In the rows, zero is written as 100.
Each path below is one point turned by a fixed rotation once a step. After each direction that follows a path, write how fast that rotation turns it, in deg/step (0 if it stays still).
Each turn is a multiple of 5 degrees from 10 to 175, or 0.
Each row of a path follows its step; steps can be skipped.
path 1
step 0: [ 73,  93, 149, 124, 100,  65, 100,  90, 105,  96, 111,  65, 102, 113, 104,
  79,  90, 110, 103, 124, 124,  90, 136, 120,  92, 107, 123, 115, 111, 106]
step 1: [ 76, 119, 108,  69,  89,  92,  75,  98,  97,  97,  65, 137, 111, 107, 106,
 122,  94, 122, 101,  69,  86, 127, 104, 103,  99, 120, 136, 110, 126,  75]
step 2: [ 84, 109, 120, 104,  93,  98, 101,  69,  99,  91,  79, 102, 126,  86,  97,
  96, 124, 103, 110, 112, 119,  79,  40, 112,  86, 107, 114, 103,  74, 143]
step 3: [118,  72,  86,  93, 104, 138,  66, 102,  91, 120, 120,  91, 108,  80,  77,
 139,  93, 121,  99,  94,  76, 108,  91, 120,  99,  97, 121,  61, 111, 109]
step 4: [102,  79,  92, 101, 113,  99, 143,  81, 100,  92, 122, 121,  91, 118,  96,
 105, 106,  93,  84,  71, 111, 124,  69,  79, 123,  71,  67,  84,  81, 124]
step 5: [103,  98, 105, 112, 124,  95,  99,  91, 102, 123, 135,  85,  89, 108, 100,
  93,  86,  87,  99, 128, 102,  81, 110, 126,  70,  58,  78,  86, 125,  55]
step 6: [ 81,  85, 114,  95,  85, 109, 111, 109, 113,  86,  88, 112,  98, 105, 104,
 107,  85, 108, 101,  61, 138, 108, 153,  97, 111,  78,  82, 144, 116,  92]
step 7: [ 82, 121, 107, 106,  82,  65,  94, 104,  96, 104,  91, 138,  96,  69, 122,
  87, 113, 109,  95, 149, 111,  98,  81, 108,  89, 114,  96, 123, 138,  96]
step 8: [131, 123,  99,  77,  86, 138,  60, 111,  85,  80,  74, 105,  95,  73,  96,
 114, 100, 102, 109,  82, 107,  86, 102,  98,  66,  95, 117, 124,  87, 125]
step 9: [116,  78,  65, 115,  98, 101, 107,  97,  93, 110, 103, 125, 109,  81,  97,
 115, 113,  94,  97, 135,  76, 105,  92, 111, 140, 122,  89, 105,  73, 148]
[115,  96, 107,  90, 103, 101,  98, 100, 101,  97, 114, 102,  93, 111, 107,
 105, 103,  97, 106, 102, 110, 100, 102, 108, 110, 107,  87,  85,  91,  95] => 60
[106,  91,  97, 104, 104,  95,  96,  96,  91, 106,  83, 103,  96, 109, 100,
  94, 104, 112,  87, 100, 114,  99, 108, 100,  88, 113,  93, 102, 102,  96] => 55
[ 95, 100,  96,  93,  99, 105,  98, 101,  97,  98, 109, 109,  94,  89,  78,
 103, 105,  98,  95,  95, 100,  89,  92, 103,  95, 120, 100,  99,  94, 107] => 60
[ 98,  93,  91,  98, 109,  96, 115, 103,  97,  93,  95, 103,  91, 100, 104,
  94, 111, 113, 107, 100,  98,  93,  87, 109, 114,  97, 103, 111,  97,  94] => 145
[103,  91, 103, 109,  97,  95,  94,  96, 107, 115, 102, 108,  89,  87, 114,
  95,  94,  95,  93,  96,  93,  89,  99, 106, 102, 102, 112,  94,  96,  93] => 160
[110, 102, 119, 106,  99, 108, 110, 101, 116,  89,  99, 101,  98,  98,  98,
  96, 113, 106,  87,  92, 100, 101, 103,  99,  95,  95, 103, 104,  91, 105] => 170
path 2
step 0: [106,  91, 110, 100, 111,  85,  84, 116,  91,  98, 105, 103, 126, 121,  79,
 108,  70,  89,  47, 115, 122, 103,  91,  81,  91,  53, 134, 131, 106,  94]
step 1: [ 98, 108, 118,  82,  74,  75,  91, 106, 122, 106,  92, 109,  95, 114, 101,
 104,  91,  86,  52, 111, 125,  95,  59,  63,  61,  98,  81,  94,  72,  85]
step 2: [ 79,  83, 101,  82,  85,  94, 119, 108, 132, 102,  97, 105,  83, 109,  71,
 106,  88, 123,  78,  80,  96,  79, 111,  77,  73, 107,  34, 116, 105, 101]
step 3: [ 64,  79, 113,  95, 121, 120,  83, 113,  92, 114,  99,  95, 112, 130,  64,
 100,  78, 129,  81, 105, 108, 104, 142,  77,  88,  72,  92, 112, 127, 121]
step 4: [ 96,  91, 125,  97, 119, 104,  50,  88, 124, 111,  95,  96, 111, 129,  75,
 117,  92, 106,  72, 121, 131, 129,  93,  92,  71,  91, 122,  68,  87,  94]
step 5: [106,  85, 105,  90,  98,  78,  93,  76, 145,  82, 101,  72, 103,  95,  59,
 123,  78, 110,  90,  88, 116, 102,  83,  87,  90, 111,  75,  94,  50,  77]
step 6: [ 70,  97, 124,  87,  81,  86, 117,  86,  95,  93, 118,  78, 107, 101,  55,
  98,  61, 111, 115, 113,  97,  82, 122,  65, 108,  97,  77, 125,  79, 129]
step 7: [ 92, 101, 140,  90,  90,  85,  89,  73, 101, 121, 108, 137, 111, 133,  61,
  97,  90,  95,  96, 134, 110, 110, 127, 107,  88,  96, 108,  99, 110, 147]
step 8: [136,  87,  95, 100, 113,  51,  77,  77, 128, 107,  79, 124, 122, 116,  63,
  93, 103, 104,  74,  87, 142, 110, 104, 118, 101,  91,  92,  96,  92, 103]
step 9: [ 84, 115,  93,  96, 104,  45,  99, 116, 103,  86,  74,  68, 105,  92,  66,
  79,  81, 107, 103,  92, 148,  87,  93,  74, 113,  95,  75,  95,  85,  97]
[100,  95, 100, 111,  97,  88,  93,  91,  81, 101,  87, 109,  92, 110, 102,
  99, 110, 104,  93,  94,  93,  95,  96,  94,  97, 105,  93, 108, 100, 108] => 60
[110, 103,  93,  98,  90,  94,  98,  97, 111,  96,  89,  92, 107, 108, 109,
  93, 107, 109,  95, 102, 108,  93,  99,  96,  95, 107, 113, 100,  88,  87] => 95
[ 98, 109,  93, 108, 104, 102, 105, 101,  92,  97,  94,  87, 104, 101,  90,
 102,  92,  95,  92,  92, 105, 109,  77, 112,  95,  99, 103,  98,  94, 104] => 85
[ 99, 107, 102, 107, 101, 106, 101, 100, 106,  96,  92,  96, 109,  96,  94,
  98, 102, 102,  85, 109,  88, 103, 111, 103,  99, 111, 111, 109, 114, 112] => 95
[ 88,  99, 110,  92,  97,  96,  93, 109,  90, 103, 103, 110, 105, 103, 107,
  88,  97,  98, 103, 115,  96, 113,  94, 103,  88, 108, 108,  95,  94,  99] => 115
[105,  84,  98,  88,  99, 121,  98, 105,  95, 103, 102,  92,  91, 102, 102,
 105,  98, 105,  81, 103,  96,  98,  95,  92,  88, 100,  97, 101, 100,  98] => 25
path 3
step 0: [118, 117, 126,  98,  87, 131, 107,  72, 106,  86, 144, 114,  75,  89, 149,
  91,  91, 109, 112, 107,  83,  97,  83,  68, 114, 132, 104,  88,  67,  80]
step 1: [ 89,  93, 126,  98, 103,  83,  47,  78,  64, 116,  95,  89, 112,  77, 131,
 115, 114, 103,  95,  91,  96,  72,  59, 102,  96, 127,  74, 129,  81, 112]
step 2: [ 68, 131,  78,  94,  77, 133, 104, 120,  84,  99, 125,  50, 116,  86, 114,
  97, 129, 101, 107, 107,  98,  47, 108,  96, 131, 116,  96,  96,  95, 103]
step 3: [ 55, 116, 116, 119, 144, 126,  90, 102, 120,  98, 101, 106, 126,  83,  67,
 127,  94, 107,  89,  84,  75,  97,  94,  90, 138, 114,  68, 117, 123, 108]
step 4: [ 79, 123,  87,  92,  70,  89, 135, 101, 106, 124, 106, 131, 125, 117,  88,
 139, 109, 118, 110, 125,  55, 105,  87, 102, 131, 113, 126,  97,  69, 108]
step 5: [ 97,  62,  98, 101, 115,  71, 104,  72, 101,  69,  90,  98, 152, 123,  92,
  81, 121, 116, 124,  97,  56, 108, 109,  98,  95, 136,  87, 103, 111, 122]
step 6: [172, 109,  77,  88,  96, 106, 133, 103, 122,  78, 128, 111, 115,  93, 118,
  98, 103, 111, 107, 123, 100,  80,  79,  87, 124, 123,  88,  94, 110, 133]
step 7: [106, 131,  63,  72, 136,  76,  75,  76,  86, 110,  84, 107, 114,  95, 122,
  86,  82, 130,  67,  84, 105, 109,  78,  73,  85, 130,  80, 102, 110, 120]
step 8: [ 98, 126,  84,  47, 102, 108,  98, 111,  69,  88, 136, 103,  77, 146, 131,
  90, 119,  96,  76, 105,  82,  94, 107, 107, 129,  97,  76,  88,  83,  93]
step 9: [ 84, 118, 130, 123, 123, 114,  84,  56,  89,  82, 148,  83, 102, 110, 112,
  95, 111, 122,  83,  54,  89, 122,  79, 110, 114,  87, 100, 123, 111, 113]
[ 86, 106, 115, 103,  93, 103,  96, 104, 103, 105, 103,  93, 104,  85,  98,
 106, 108,  95, 108, 102, 107, 105, 113,  97, 102, 102,  94, 112,  87, 102] => 40
[100,  89, 107,  94, 119,  91,  98, 108,  94,  95,  90, 107,  96,  95,  89,
 101, 105,  93, 100,  86,  98,  98,  93, 105,  99, 105,  88, 108,  97, 102] => 170
[101,  84,  97, 110,  98,  96,  91, 100,  98,  95, 111, 106, 111, 105, 105,
  93, 112, 102, 111,  99, 114,  92,  90, 101, 102,  95, 109, 106,  94, 104] => 85
[113,  94,  96, 114,  91,  99, 101,  95, 105, 111,  97,  88,  88,  99, 100,
 102, 118,  98,  98,  97,  95,  96,  99,  99,  93, 111,  94, 104, 106, 107] => 80
[105, 102,  93,  92,  89, 106, 120, 112,  98, 100, 105, 101,  93,  97,  98,
  97, 103,  91, 104,  92,  98,  96,  92,  94, 106,  96, 102,  94,  81, 101] => 175
path 4
step 0: [ 81,  97,  93, 101, 106,  60,  93, 131, 120,  54, 129, 108, 103,  98, 100,
  91, 116,  94,  96, 123, 131,  79, 115, 149,  60,  70, 110, 106,  81, 122]
step 1: [ 95,  81,  90, 131, 100,  77, 106, 113, 109, 132,  68,  97, 127, 131,  90,
 106, 100, 121,  83,  78, 115, 128, 133, 104, 155, 124, 109, 139, 108, 123]
step 2: [105, 119, 113,  78,  97,  98,  84,  81, 120, 110,  81, 106,  83, 114, 121,
  91,  95, 148, 111, 109,  68, 158,  73,  64,  66, 107,  78,  74,  91,  88]
step 3: [ 89,  82, 121, 106,  93, 104, 113,  47,  87,  88,  99,  95,  68,  74,  70,
 129,  80,  74,  56, 115, 103,  86,  86, 149,  78,  89, 100,  81,  97,  88]
step 4: [112, 114,  88, 122,  93, 111,  92, 114,  83, 118,  93,  95,  99,  83, 101,
 112, 132,  72, 105,  65,  66,  63, 116,  74, 149,  94, 139,  86,  67, 124]
step 5: [113, 105, 117,  67,  96, 159,  96, 121, 102,  73, 137,  75, 110, 113, 149,
  88, 106,  96, 125,  91, 105, 117, 108,  90,  92, 123,  93, 125, 118,  63]
step 6: [ 77,  71,  58, 110, 125,  79,  84, 108, 101, 105, 102,  73,  94,  92,  79,
  81,  99, 116, 104, 123, 155,  64,  69, 107,  60,  75, 101, 115, 115,  92]
step 7: [111, 105,  98, 127, 111,  79, 151, 116, 112, 137,  79, 131, 149,  82,  91,
  99,  83,  97, 103, 105,  92,  95,  90,  96, 150, 121,  66,  93, 104, 120]
step 8: [ 86, 148, 114,  42,  98,  73,  87,  99, 111,  64, 118, 118,  77, 115,  90,
  87,  99, 111, 132, 102,  69, 134, 123, 114,  96, 105,  84,  75, 100, 109]
step 9: [ 82,  75, 132, 106,  71,  93,  64,  57, 114, 109,  92, 110,  91, 121,  80,
 119,  88,  75,  67, 118, 125,  84, 128, 116,  84,  86, 129, 143, 100, 106]
[ 96,  91, 111,  94, 101, 108, 113,  91,  92,  99, 102,  96, 112, 106,  98,
 111, 102,  95,  93,  97, 107, 107, 101, 106, 112, 103,  95, 101, 119,  98] => 175
[ 98,  99,  78,  93,  97, 104,  97,  99,  94, 103,  98,  97,  92, 108,  87,
 100,  87, 109,  99,  97,  98,  93, 111, 113, 104, 104, 109,  97, 108,  94] => 140
[104, 113,  95,  99, 114,  96,  90, 100, 105, 104,  91, 104,  90, 100, 103,
 121, 101,  88,  94, 107,  92, 104, 102, 100, 100, 100,  94, 105, 110,  97] => 60
[100,  90, 100, 113,  96, 104, 104,  96, 114,  93,  93, 113,  97, 101,  90,
 104, 114, 103, 100,  93,  96, 111, 111, 100,  92,  99, 105,  93, 102,  90] => 45
[102,  94, 103,  94, 101,  98, 105, 102,  97, 119, 101,  99, 101,  98,  94,
 104, 107,  91,  99, 111, 110,  98, 101, 114,  79,  97, 111,  99,  96, 103] => 120
[112, 106, 111,  82, 105, 115,  95, 102, 103,  92,  83,  98, 100,  94,  99,
  94,  96, 108, 110, 100, 104, 106, 104, 101,  93,  99, 103,  97, 106, 105] => 120
[ 88,  99, 107, 104, 101,  97,  94, 102, 101, 108,  94,  89, 105, 110, 105,
  96,  94, 100, 103,  84,  96, 105, 104,  94,  86,  99, 108, 119, 106,  93] => 90
path 5
step 0: [ 97, 108,  87, 122,  96,  92, 106,  86, 116, 107,  78,  67, 130,  81, 102,
 104,  80,  91, 113,  69,  81, 101,  91,  92,  79, 102, 117,  80, 138,  76]
step 1: [ 95,  85,  77,  76,  92,  87,  98, 107, 102,  85,  62,  74,  99,  88,  70,
  78,  93, 103,  64, 120, 106,  96,  97,  80, 118,  83,  98, 135, 111, 107]
step 2: [118,  95,  99, 124, 115, 120, 110, 100,  67,  78,  67,  92,  94,  95, 136,
  87, 101, 115, 117, 131, 113,  94, 114,  94, 111, 115, 135,  84,  97, 102]
step 3: [124, 103,  80, 118,  87, 103, 112,  88, 118, 119,  99,  86,  96, 107, 122,
  95,  79,  65,  55, 118, 121, 119,  93, 116,  86,  96,  85,  74,  83, 107]
step 4: [105, 113,  98,  86, 102,  88,  97,  79, 124, 113,  88,  57,  99,  95,  95,
 107,  91, 132, 113, 113,  79,  80,  99, 108,  57,  87, 122,  81, 124, 109]
step 5: [109, 104, 109, 113,  78,  72,  81, 132,  92, 104,  62,  92, 117,  95,  82,
  93,  58, 104,  83, 109,  99,  75, 115,  96, 131,  89,  98, 107, 103,  92]
step 6: [138, 102,  90, 100,  70, 124, 110, 105,  78,  58, 100,  85,  97, 113, 110,
  85, 118,  95,  93, 113,  94, 100, 129,  88, 103, 115, 118,  87, 127, 124]
step 7: [ 96, 140, 127, 133, 109, 106, 104,  70, 125,  95,  78,  76, 104,  99, 111,
  97, 104,  88,  65, 110, 129, 124, 114, 106,  92, 108,  97,  96,  91,  89]
step 8: [110,  94,  60, 102, 116, 124,  87,  83, 140, 108,  92,  78, 132, 101,  90,
  83,  80,  98, 113, 101,  79,  84, 110, 116,  94,  68, 119,  96, 113, 105]
step 9: [ 78, 114,  94, 100,  78,  81, 108, 104,  94, 108,  56,  95,  92,  88, 110,
 101,  92,  76,  90, 122,  83,  50, 108,  73, 106, 103, 109, 123, 102, 106]
[ 96, 105,  89, 101, 102, 101,  93,  85, 111, 112, 103,  99, 101, 106, 104,
 115,  93,  93, 107, 101,  97,  86, 100, 107,  93,  97,  98,  93,  86, 104] => 80
[ 97, 104,  99, 107, 104,  96,  90, 101, 105, 106, 108, 101,  96,  91,  98,
 107, 112,  90,  92,  99, 113, 105,  94,  99, 100, 105, 106,  85, 118, 110] => 100
[108,  91,  99, 112,  93,  96, 114, 108, 100, 103, 102, 112, 101, 101, 107,
 107, 107,  95, 104, 107, 101,  90, 110,  89, 112, 104, 106,  99,  93, 113] => 100
[103,  95, 104,  91, 101, 100,  90,  88,  93,  90,  89, 107, 100, 111, 105,
  98,  98,  98,  96,  95, 103,  98,  95, 106, 109, 122,  99,  97,  99, 112] => 90
[100, 101,  98, 104, 114,  89, 100, 102,  91,  89, 109,  92,  91, 106,  96,
 106,  85,  96,  93,  87,  97,  88, 100,  88, 102,  96, 106, 106, 104, 104] => 85
path 6
step 0: [ 95, 140,  64,  95,  95,  91, 115,  97, 104,  57,  65, 129, 118, 115, 100,
 140,  81, 122, 109,  99, 126, 108, 108, 120,  77,  89, 119, 130,  95,  93]
step 1: [115,  90,  72, 104, 110,  66,  70, 101, 114,  76, 124, 104,  94, 121,  82,
 127, 105,  71, 138, 112, 110, 106, 127,  73,  89,  68,  97,  68, 112, 132]
step 2: [120, 104,  82, 102, 120, 113, 113, 127,  93,  85, 119,  69, 113,  95,  69,
 108, 106, 111, 100, 162,  79,  82, 107, 109,  88, 104, 158,  95,  84,  92]
step 3: [142,  96,  63,  92,  79,  95, 120, 115,  90, 107, 116, 113,  99,  77,  58,
 125,  88,  85, 121,  56,  79,  87,  90, 130,  76, 113,  85,  89,  82,  90]
step 4: [ 90, 111,  36, 108,  90,  98,  90, 110,  85,  56, 105,  80,  87, 133,  82,
  93,  91,  93,  81,  98, 132, 129, 104,  88,  89, 122,  93, 122,  85,  69]
step 5: [100, 121, 123,  80,  85, 115,  96,  91,  98,  87, 120,  96, 110, 112,  58,
 134, 116,  57, 119, 109, 147,  83, 104,  68,  98, 121, 108,  67, 100, 104]
step 6: [111, 131,  84, 142, 112, 129, 117, 102,  88, 107, 112,  89,  40, 116,  75,
 111, 135, 117,  89, 103,  81,  75,  98, 103, 103,  99, 124,  72,  96,  90]
step 7: [ 95, 102,  97,  63,  89, 122, 119, 110,  96,  90, 136,  78,  51,  57,  78,
 104,  88,  87, 103,  80, 111, 129, 108, 144, 107, 111,  86,  98, 100, 107]
step 8: [ 96, 125, 110, 118,  76, 104,  68,  86, 101, 101, 110,  77, 104, 114,  65,
  84,  98,  84,  60,  76, 118, 144,  68, 100,  97,  71, 117, 106,  71,  74]
step 9: [113, 141, 119,  96,  68, 131, 113,  85, 114, 120,  80,  85,  83, 134,  74,
  96,  60,  98, 104, 116, 119, 101,  99,  83, 106, 122,  85,  84, 117, 141]
[109, 104,  96, 103, 104, 100, 102, 109,  88,  97,  97,  88,  95, 114, 101,
  89,  99, 112,  88, 112, 105,  95, 105, 104, 107,  93,  97, 112, 107,  96] => 160
[113,  97, 106,  80,  92,  96, 103, 101, 100, 105, 105,  95, 100, 100,  95,
 101,  98,  93, 109,  94, 104,  90, 107, 100, 103,  96,  82, 101, 112, 110] => 175
[100,  90,  90,  96, 100, 106, 107, 103,  87, 114, 108,  94, 102,  95, 100,
 101, 110,  95, 105, 101,  90, 111,  89, 110, 110,  93, 109, 105, 102, 107] => 80
[ 97,  88,  95,  83, 107, 103,  97,  95, 104,  97, 110,  89,  97,  91, 111,
  88,  99,  99,  98, 113, 114, 103, 106,  97,  96, 104, 103,  95,  90,  98] => 130
path 7
step 0: [ 85, 117, 100, 112, 105, 121, 114, 103, 116,  96, 136, 103, 104, 106, 113,
  67,  48, 141,  92, 111,  99,  74,  87, 103,  81, 125, 105,  67, 111, 112]
step 1: [109, 130, 109,  41,  82,  95,  80,  83,  91, 116, 110, 102, 142, 122,  95,
 119, 124, 100, 120, 116, 102, 107,  97, 127,  78, 123,  96, 114,  99,  88]
step 2: [ 87,  92,  94, 113, 126,  86,  94,  73, 112,  82,  86, 118, 113, 102, 104,
  57,  77, 132, 105, 100, 114,  93,  37,  89,  80, 109, 103,  78,  95,  95]
step 3: [ 91, 142,  69,  53,  89, 131, 108, 104,  93, 116, 144, 100, 119, 113,  79,
  96,  85, 111, 107, 128,  92,  89, 118, 102,  90, 118, 104,  95,  78, 102]
step 4: [105,  98, 137,  81, 114,  83,  81,  58,  74,  91,  95, 134, 105, 117, 101,
  93, 114, 103, 101, 111, 112, 110,  45,  85,  77, 113,  97, 121,  98,  82]
step 5: [107, 112,  62,  99, 112, 125, 102, 100, 118, 109, 104, 100,  97, 114,  85,
  59,  71, 128, 112, 131, 110,  66,  96,  96, 113,  97, 115,  74,  61,  76]
step 6: [115, 114, 132,  71,  89, 115,  96,  73,  68,  95, 151, 134, 102, 124, 107,
 104, 105,  80,  90, 114,  93, 118, 104,  91,  76, 134, 108,  95, 101,  94]
step 7: [119, 103, 120, 106, 116,  96,  87,  88, 125, 125,  68, 108,  92, 131, 106,
  67, 105, 139, 118, 122, 117,  69,  69, 111, 112, 109, 104, 110,  88,  69]
step 8: [123, 105,  77,  86,  87, 113, 111,  91,  96,  79, 139, 119, 119, 109, 103,
  72,  83,  87, 106, 106, 106,  98, 128, 110,  71, 130, 110,  47,  89,  89]
step 9: [ 87, 125, 143,  91, 110,  99,  91,  91, 114, 141, 107, 121, 106, 141, 110,
  91, 121, 130,  98, 101,  91, 114,  77, 106,  98, 141,  94, 122, 115,  96]
[ 85,  94, 104,  99,  94,  90,  92,  91,  87, 107, 106,  95, 107, 106,  92,
 108, 103,  99,  93, 106, 102,  99, 119,  96, 101, 112, 101,  96, 100, 102] => 140
[103,  99,  93, 108, 115,  84,  96,  85, 101, 108,  94, 101,  91, 105, 104,
 101,  95, 106, 106,  95,  90,  89,  95,  94, 104, 105, 107, 105, 106, 109] => 145
[ 95, 101,  98, 101, 101, 102,  88,  97,  97,  97, 115, 105,  86, 107, 102,
  97,  94,  89, 105,  95, 111,  94, 104,  96, 110,  89,  99, 109, 103,  82] => 40
[121,  94, 111, 109,  95, 110, 102,  97,  92, 100,  96,  99,  91, 107, 101,
 103,  99,  98,  93, 114,  93,  98, 103,  93, 109,  99, 112,  96,  93,  96] => 40
[ 99, 106, 101, 105, 101, 101,  98, 108,  88, 100, 107,  88,  89, 101,  97,
  94,  91, 105, 111,  86,  94, 102, 104,  98,  92,  99, 100,  83,  85, 104] => 135
[ 94, 103,  93, 102, 104, 118,  97,  98,  99, 111,  92,  94, 103,  99,  96,
  97, 109,  94, 119, 112,  91,  89, 110, 103,  95,  93,  98, 100, 106,  98] => 160
